rotation steps, each row followed by its count of steps
The counts run from 0 to 759.
[137 159 118  94 132 180 169 142 105 122 100 116 173 112 150 129 205 131
 121 115 119 140 179 144 132 117 143 152 152  80  85 142 100 141 108 166
 119 143 171 145 164 164 164 110 129 100 108 136 127 120 143 125 128 109
 143 141  81 141 176 154 102  93 132 131 194 116 145] : 495
[102  94 158 100 136 149 166 132 145 171  86 125 128 144 157 176 114 118
 107 130 113 101 149 138 145 105 110 138 151  89  98 135 102  77 115 116
  97 105 151  88 107 101 130  73 139  99 131 119 178 141 152 130 133  92
 155  74 143 107 134 112  89 193 148 137 176 183 103] : 238
[118 116 107 130 103 150 156 123  74 145 132 130 143  99 129 102 191 107
 110 118 145 124 133  76 164 102  95 131 133 110 152 100  76 148  70 137
  84 161 120 119 171 165 152 138  67 149 134  87 142  92 144 126  93 117
 116 172  70 143 122 139  90 132 118 130 155 139 116] : 52
[147 118 164 129 114 158 111  90 137 133 120 178 167 104  56  85 133 121
 123 105 126 106 108  88 125 151 124 164  96  84 122 111 109 119 140  94
 123 115  73 153  83 128 144 151 141 153 167 108 174 159 151 107 141 139
 148  90 122 158 123 125 131 124 130 117 123 134 186] : 738
[102 133 153 154 163 137  86  95 121  97  98 146 160 179 107 186 107 124
 181 167  82 113 145 139 176 134 131 119 131 121 100 131 101 127 120 139
 139 133  98 173 149 128  91 138  97 105 111 130 107 143  91 143 150 130
 146  67 130 109 173  85 115 152 167 152 170 121 121] : 404
[182 102 103 111 137 149 113 145 150 165 119 135 121 101 131 131 103 132
  98 144 144 144 150 146  99 136 142 132  97  90 184  91 126  95 117  99
 157 150  75 190 116 116 165 154 131 143 149 155  63 127 120 166  85  89
 127 122 126 111 123  74  99  84 126  97 165 148 115] : 436
[153 101 142 154  91 128 137 147  99 112 171  95 116 106 113 104 136  87
  79 116 123 154 155 112 150 129 178  93 135 129 103 139 128 134  90 170
 101 117 122 168 156  94 129 145 105  80 158  83  99 121 123 126 109  86
 139 150 107 171 109 169  96 152 139 151 126  94 111] : 221
[145  81 107 120  88 116 117 133  98 166 156 131  77 114 118 101 129  77
  96 107 129 150 137 133 173 139 135 116  84 137 183  74 143 133  88 125
 112 156 120 106 150 133 128 158  82 139 120  77 120 137 141 135 186 150
 118 152 162 174 135 108 110 129 142 130 122  99 172] : 696
[140 128 138 123 136 131  97 148 140 119 113 149 163 200 107 167  72 154
 114  99 105 124 109 133 112  88  81 127 108 107 100 118 143 123 127 139
 152 110 112 131  98 130  80 116 155 121 112 179 177 165 118 122 164 143
 108  69 139  66 114 110 175 147 160 152 157 149 113] : 245
[179 143 153  87 114 107 118 102  89 125 140 168 105 112  82 193 132 131
 123 134 134 117 173 177 179 126 159 123 102 133 140  94 145 138 128 134
 104 118 135 120 173 111 127 151  84 164  82 104 146 171 118 114 169 132
 115 137 165 131 160 129  97 171 100 144 151  49 151] : 26
[113 130 109  96 171 166 157 136 138 172 122 175 155 169  97 168  99 120
 126 102  86 145  96 118 111 144 104 114  84 114 134 136 121  94 130 104
 133 158 156 179 108 153 175 128 151 128 155 134 165 150 111 136 106 114
 139 102 132 103 100 133 141 125 172 144 145 192  90] : 516
[154 107 158 128 135  86  99 176 129 117 154 126  98 136 150 135  93 140
  64 120 128 145  88 146 128  91 150  65 106 136 116 136 128 133  87 172
 100 172 142 186 145 125  70 135  78  91 148 123 128 104 128 138 150 115
 108 109 129 154  56 126 118 166 172 144 118 134 122] : 386
[183 119 157  94  87 128 149 100 121 142 115 144 129  84  93 101 125 135
 152 103 104 101 131 115 163 168 113 193 107 119 112 138  98 167 126  81
  87 144 100 143 109 107 168 172 123 144 118  84 152 197 111 120 133 146
 140  86 118 113 138 144 116 130 155 113 120 116 132] : 304
[128  87 134 126 130 106 125 139 115 153 173 174 123 175  93 136  99 109
 123 106 126 148  93 122 160 108  84 126  60 125 167  64 166 138  91 115
 153 152 127 133 150 146 117 123 125 183 100 118 156 142 107 123 158 153
  63 124 140 116 108 126 180 144 177 141 129 131 145] : 688
[ 96 134 114 179  98 144 107 121  96 118 108 116 151 123  62 200  92 105
 153 145 100 125 126 171 218 114 117 117 107 141 100 135 142 144 139 140
  97 109 128 161 167 159 101 148 104 188 129 120 134 184  83 149 124 113
  92 104 124  98 140 129 160 147 170 118 169 132 135] : 133
[106 138 106 130 131 186 146  92  85 181 111 138 144 155  88 174 193 141
 133  97  74 154 133  96 148 173 137 136 120  91 133  93 124 102 143 130
 165 148 115 133 109 138 163 136 122 122 131 150 191 158 118 127 118 123
 117 131 109 126 176 139 175 121 115 134 171 162 150] : 361
[142 140 156  92 147 138 134 140 137 140 118 116 144 139 158 155 134 138
 175 159 140  97 178 132 107 116  73 151 120 140 123 121  67 144  91 113
  88 120 177 147 175 146 123 114 145 122 143 129 130 146 121 100 114  91
 162 162 127  83  39 144  76  97 177 135 148 109 110] : 176
[179 109 117 158  82 155 164 167 111 138 135 112 139 106 171  75 161 107
 131  82 125 190 181 121 136 109 142 145 120 127  61 134 154 160 134 170
 100 130 114 146 148 140 147 128 142  88 120  93  95 161 141 153 129  85
 139 119 101 152 132 184 107 147 175 155 173 127 101] : 655
[170  97 122 134 101 158  86 149 110 109  84  72 153 147 135  58 129 142
 106  88 118 143 122  63 112 108  93 172 101 116 129 138 114 153 118 100
 157 187 103 115 119 152  81 134 165  79 168 164 164 100 167 114 137 135
 136 108  79 110 128 148 113 116 175 129 110 143 102] : 481
[157 133 120  96 149 129 123 173 146 133 119 149  94 151 121 126 106 137
  80 133  98 177 109 141 136 119 169  64 108 122 182 125 136 112  90 178
 117 165 148 151 157 120 127 142  97 111 100 175  98 105 110 155 118 108
  83 109 142 108 127  99 126 121 151 134 162 159  66] : 116
[134 146 135 110 142 142 120 126 164 130 102 136 160 202 116 205 105 132
 132 147  96 122 154 137 116 122 150 124 146  84  97 138 111  97 151 153
 147 121 125 194 134  88 133 130 122 110 116 158 104 172 118 148 128  81
 150  86 157 130 142 106 177 126 170 156 181 142 129] : 671
[176 138 142 142  89 152  69 129 143 104 121 105 170 192 112 129 104 141
 153 127  99 158 126 163 124 133 139 108  91 112 103  92 172 143 164 148
 137  99 120 158 117 160 102 153 177 137 156 175 136 162  98  68 108 142
 108 122  91 106  92 163 119 122 164 147 165 132 120] : 347
[ 95 107 115 143 134 147  90  98 161 100 105 137 151 157  71 176  63 135
 115 133 144  85 121  92 160  95  67 141 108 133 179  90 133 140 139  79
 161  97  83 113 130 129  99 124  83 126 157 121 168 113 134 121 107 115
  88 138 100  84 138 113 135 144 154 108 152 156 107] : 577
[122 157 157 155 138 127 129 131 125 107 150 166 149 182  53 151  88 125
 141 109 141 133 120 132 113  87 125  95 113  97  52 135 138 163 138 150
 121 107 116 172 105 161 128 109 129 115 120 111 139 163 100  75 136 135
 118 119 102 122  75 171 160 149 163 190 141  97 125] : 80
[182 164 139 149  92 163 151 134 110 149 110 131 160 108 183 138 126 129
  79 132 132 109 154 168  68  59 136 114 128  86  89 136  97 115 130 146
 109 133 154 113  88 145  89 127 130  87 120 105  85 143 151 105 125  88
 174 143  97 145 138 157  83 145 104 171 159 101 114] : 500
[178 142 150 144  85 161 125 167  82 128 124 123 165 102 168  82 179 123
  97  99 128 124 171 134 130  86 131 120 135  98  96 105 121 157 127 163
  98 128 151  93 164 162 129 108 109 116 118 123 112 106 132 103 135 112
 108 134  84 165 135 184  96 118 139 126 144  83 151] : 491
[146  93 116 164 124 127 116 158 139 136 152 128 140 122 157  88 105 122
  75 113  95 133 109  82 102 108 152  98  94 109 126 114 153 110 117 150
 138 156  70 189 137 136  92 140 111  66 176 120  95 118 142 148  82  83
 128 102 108 161 112 135  94 134 161 117 158 179  84] : 653
[148 138 111 155 134 118 126  96  89 116 178 136 122 174 129 160 132  99
 116 107 130 115 115 118 136 147 144 111  87 106  88 119 112 120 108 136
 119 120 153 135 113 124 101 142 153 109 131  51 137 161 125  84 153 122
 165 133 152 171 131 162 119 166 161 199 136  78 110] : 88
[186 138 112 143  99 160 146  88  77 152 122  63 137 137 100 151 151 144
 103  63 106 160 166 102 134 136 163 166 113 119  96 112 142 113 132 139
 143 174 136 127  59  98 129 156 108  65 152 134 146 162 135 115 184 114
 155 109 119 155 196 134 150 127 103 158 141 131 147] : 366
[137 110 136 126 128 163 159  79 124 150 133 123 129 156 105 158 122 137
 137 136 140  73 157  55 131 109 110 159 153 125 135 117  81 126  91  88
 140 133 126 110 110  93 126 145 135  63 152  65 156 136 154 120 131 106
 194 149 108 131 136 113  89 128 137 138 113 145  80] : 744
[175 123 106 162  93 150  96 149 126 103 151  79 160 130  89  75  91 132
 111  91 139 164 105  81 108 101 133 113 108 117 125 123 145 134 105 151
 131 154 106 153 110 124 108 164 166  83 190 163 137 127  96 113  92 124
 101 110  76 112  83 173 174  89 157 149 114 115 118] : 214
[155 131 115 177 104 144  90 158 126 144 108 111 109 163 101 124 101 108
 141 128 133 164 150 126  85  54 125  67 103 128  91  85 168 136  76 190
 131 142 147 124 155 124  99 118 128 122 101 153  97 107  66 145 155 106
  71 105 111 124 143 116 157 122 157 169 146 116 109] : 111
[154 121 156 140 129 129  70 143 153 140 123 107  99 174  96 136  88 119
 113 108 118 150 159 123 122 102 157  99 108 153 124  92 140 112  93 143
 145 173 110 156 133  94 129 172 112  79 122 185  79  87 106 122 149 120
 115  73 130 136 155 134 130  85 163 144 128 104  88] : 107
[108 129 184  91 121 170  75 151 174 142  96 131 143  90  71 111 106 112
  96 139 109 126 131 123 155 103 101 112 154 127 172  97 100 111 137 154
  98 152 117 123 160 141 168 139  97 132 150 165 138 112 150 157 124 119
 110 134 121 119 123 106 121  88 128  36 156 170 186] : 711
[182 110 117 151  94 125  75 138 120 127 139  95 131 164 147 111 128 112
 125 103  74 119 110 136 129 144 153 144 105 117 138 111 132 108 112 118
 152 195 126 160 128 137  77 202 140 110 125 136 106 155 116 136 184 145
 138 145 147 177 149 120 162  81 154  99 127 105 171] : 263
[116 120 121 110 113 143 130 108 132 152  95 120 117 109 140 166 130  95
 126 117  73  79 145 135 204 176 134 138 141 155 142 144 112 117 145 138
  70 117 127 140 155 138 118 137  99 144 157  91 151 190 133 167 157 114
 161 124 123 114 147 146  85 172 144  97 161 180 125] : 136
[161 130 175 128 129 163  74 127 140 162 129 158 115 142 104 135 104 115
 151 134 106 167 143 161 141 131 155  96  88 102  95  88 105 155 149 123
 135 133 111 167 120 142 155 173 130 151 133 177 147 110 120  92 133 147
 141  82  86 102 119 129  92 143 198 157 132  73 154] : 613
[143 102 139 135 109 108 154 131 115 153 128 172 123 108 151 153  97  84
  72 159 110 124 156 166 118  93 146  88  86  87 113 117 154  92 131 138
 102 111 114 133 111 113 117  89  88 117 121  79 109 140 140 149 150  81
 115 109 165 167 149 124  91 191 134 130 191 112 118] : 665
[114 146 126 170  70 165 139  82  90 126 126  71 165 102 108 124 168 117
 132 133 141  95 173 116 132  83 125 102 157 121  86 113  87 145 111 170
  88 120 142 127 157 147 108 122  97  96 166  90 119 105 126 129 130  71
 142 173  82 135 130 129 100 120  91 130 181 101 169] : 61
[131 112 125 131 130 176 186 190 140 155 131 151 143 121 149  71 159 116
 109 121 101 138 157 117 140 126 110 141 134 102 124 142 121 140 101 139
 101 169 110 155 139 138 181 114 127 118 125 131 117  96 133 180  72  72
 114 114  62 127 122 135 134 103 183 129 169 190  93] : 650
[143 153  90 158  74 171 149 124 101 123 101  90 155 111  98  81 113 109
 115  95 132 104  90  97 129 110  93 160 157 125 134 149  81 116  94 142
  99 179 153  87  83 142  86 168 156  94 135 106 180 161 103 133 123 112
 151 137 135 126 157 133 147 105 121 133 118 131 118] : 637
[148 110 122 168  87 106 119 143 108 117 152 105 132  99 155 123 141 130
  76 129 133 157 123 102 106  72 172  92  93 100 114 112 150 106 109 155
 126 140  89 192 121 121 100 144 111  91 171 123  81 114 112 116  86  66
 128 122 103 138  98 116 137 178 133 161 139 115  88] : 222
[104 110 105 121  94 154 152 134 107 175 138 132 124 136 127 114 132 114
 145 113 106 123 135 132 141 133 107 117  94  88 145  79 128 120 129 157
  87 102 165  65 121 152 121  95 182 151 161 120 199 156 135  89  85 118
 144 160 125  99 123 157  88 173 161 121 179 145 121] : 349
[145 105 164  94 147 147 121 109 113 177 109 115  93 100 176 159 103 124
 105 151 125 112 147 144 119 107 120  97 137 148 127 112 100 120 104 118
  88 140 170 115 123 117 125 112 148  94 189 135 163 116 139 107 113 102
 201 144 131  85  88 110  26 158 159 149 128 122  88] : 611
[ 78 116 142 148 110 131 154 106 108 180 140 136  79 117  78 125 127  70
 105 111 134 119 164 109 166 108 112 121 160 114 144  88 120  83  64 137
 108 135 156 119 130 100 166 110  87 123 121  96 129 126 105 180 157 103
 110 116 137 147 196 116 111 117 145 127 133 146 154] : 536
